[108 102  84 117 147 135 176  99 131 152 162 161 131 104 172 136 125 136
 178 151 153 176  85 133 143  90 182 122  76 181 101] -> q799
[ 97 125  75 139 113  75 131 151  91  86  91 153 170 114 134  94 157 100
 139 122 151 101 175  89 166  78 107 163 136 107  90] -> q489
[137 106 126  91 160 143  76 167 125 115 142 126 178 139  91  79  90  83
  99 105 127 171 146 173 104 168 131  99 153  79 122] -> q666
[166  80  91 130 104 159 181 130 146 112 155  95 108 143  85 163 108 154
 101 146 144 167 121 100  78 118 123 140  86 149 166] -> q549
[143 182 106  93 122 137  76 137 101 154 146  75 166 160 106 171 133 159
 182 151 140 148 107 142 180  84 122 124 114 144 167] -> q586
[ 89  78 114 113 163 157 136  90 101 166  75 170  94  75 153 100  86 134
  97  91 131  91 151 175 139 140 125 107 151 122 107] -> q214
[122 147  76 106 109 169 170 170 125 128 124 125 183 103  89 114 115 105
  78 129 129  87 129 170 152 167 162 144 119 171 133] -> q940
order: [107  90  97 125  75 139 113  75 131 151  91  86  91 153 170 114 134  94
 157 100 139 122 151 101 175  89 166  78 107 163 136]  q489
find: [122 147  76 106 109 169 170 170 125 128 124 125 183 103  89 114 115 105
  78 129 129  87 129 170 152 167 162 144 119 171 133]  q940
succ: [83]  [99]
order: [133 171 119 144 162 167 152 170 129  87 129 129  78 105 115 114  89 103
 183 125 124 128 125 170 170 169 109 106  76 147 122]  q940
find: [108 102  84 117 147 135 176  99 131 152 162 161 131 104 172 136 125 136
 178 151 153 176  85 133 143  90 182 122  76 181 101]  q799
order: [ 85 133 143  90 182 122  76 181 101 108 102  84 117 147 135 176  99 131
 152 162 161 131 104 172 136 125 136 178 151 153 176]  q799
order: [146 144 167 121 100  78 118 123 140  86 149 166 166  80  91 130 104 159
 181 130 146 112 155  95 108 143  85 163 108 154 101]  q549

[121 124 131 131 120 128 132 120 130 133 130 122 131 128 118 128 135 128
 125 130 122 133 115] : q489
[122 130 126 123 121 133 124 123 131 132 128 130 125 132 128 128 125 124
 125 129 132 134 119] : q599
[122 125 128 128 123 128 130 122 125 133 129 125 126 131 120 136 134 125
 126 127 129 132 117] : q214
[128 127 133 130 121 132 129 120 128 130 131 123 130 134 123 128 128 128
 126 131 131 128 120] : q940
[123 124 132 128 121 130 136 123 131 132 134 122 128 131 122 138 131 130
 127 129 123 128 118] : q529
[121 128 130 124 120 134 124 128 127 136 129 126 129 124 123 131 131 125
 126 136 130 132 121] : q256
[128 133 131 121 116 130 118 127 130 133 128 129 126 131 128 129 126 121
 122 140 130 133 126] : q799
[135  75 104 133 148 110 106 137 106 108  85 111 142 128 125 103 134 127
 195 175 146 128 129] : q321
[128 120 129 123 130 129 131 121 123 128 133 128 131 134 128 126 130 128
 132 130 127 131 120] : q586
[123 132 128 121 125 119 119 125 124 137 126 130 121 131 124 136 139 125
 125 127 131 128 114] : q626
find: [128 120 129 123 130 129 131 121 123 128 133 128 131 134 128 126 130 128
 132 130 127 131 120]  q586
succ: [175]  [146]
order: [117 132 129 127 126 125 134 136 120 131 126 125 129 133 125 122 130 128
 123 128 128 125 122]  q214
order: [120 128 127 133 130 121 132 129 120 128 130 131 123 130 134 123 128 128
 128 126 131 131 128]  q940

[146 113  95 135 132 118 104 104 128 153 155] = q799
[118 112  79 121 144 104 122 148 140 122 159] = q599
[159 111 122 140 104  79 144 118 122 148 121] = q489
[128 155  95 104 132 118 104 146 114 135 153] = q529
succ: [112]  [79]
order: [135 132 118 104 104 128 153 155 146 113  95]  q799
find: [128 155  95 104 132 118 104 146 114 135 153]  q529
order: [153 128 155  95 104 132 118 104 146 114 135]  q529
order: [159 122 140 148 122 104 144 121  79 112 118]  q599
order: [ 79 104 112 118 121 122 122 140 144 148 159]  q599

[131 168  87  97] : q549
[ 91  97  98 131] : q799
[169  90  83  96] : q626
succ: [90]  [83]
order: [ 97 131 168  87]  q549
succ: [98]  [131]
succ: [169]  [90]
succ: [168]  [87]
find: [131 168  87  97]  q549
succ: [91]  [97]

[112 135 119  67 136 138 128] -> q586
[128  67 119 138 112 135 135] -> q626
[128 135 119  67 138 135 111] -> q321
[112 135 119  67 136 128  91] -> q666
order: [112 136 119  67 138 135 128]  q586
order: [138 112 135 119 135  67 128]  q626

[173 173 117 173 167 117] : q529
[173 100 148 173 167 116] : q940
[173 173 117 172 167 117] : q321
[116 173 167 173 148  99] : q626
[116 173 167 173 173 117] : q599
order: [117 173 173 167 173 116]  q599
order: [116 117 167 173 173 173]  q599
order: [116 167 173 148 100 173]  q940
order: [173 117 173 117 173 167]  q529
find: [116 173 167 173 173 117]  q599
order: [ 99 116 173 167 173 148]  q626

[133 162 111 124 111 124]  q599
[120 117 176 123 180 125]  q626
[124  92 130 134 132 135]  q529
[161 115 177 124 166 128]  q256
succ: [162]  [111]
succ: [176]  [123]
order: [180 120 123 176 125 117]  q626
succ: [92]  [130]

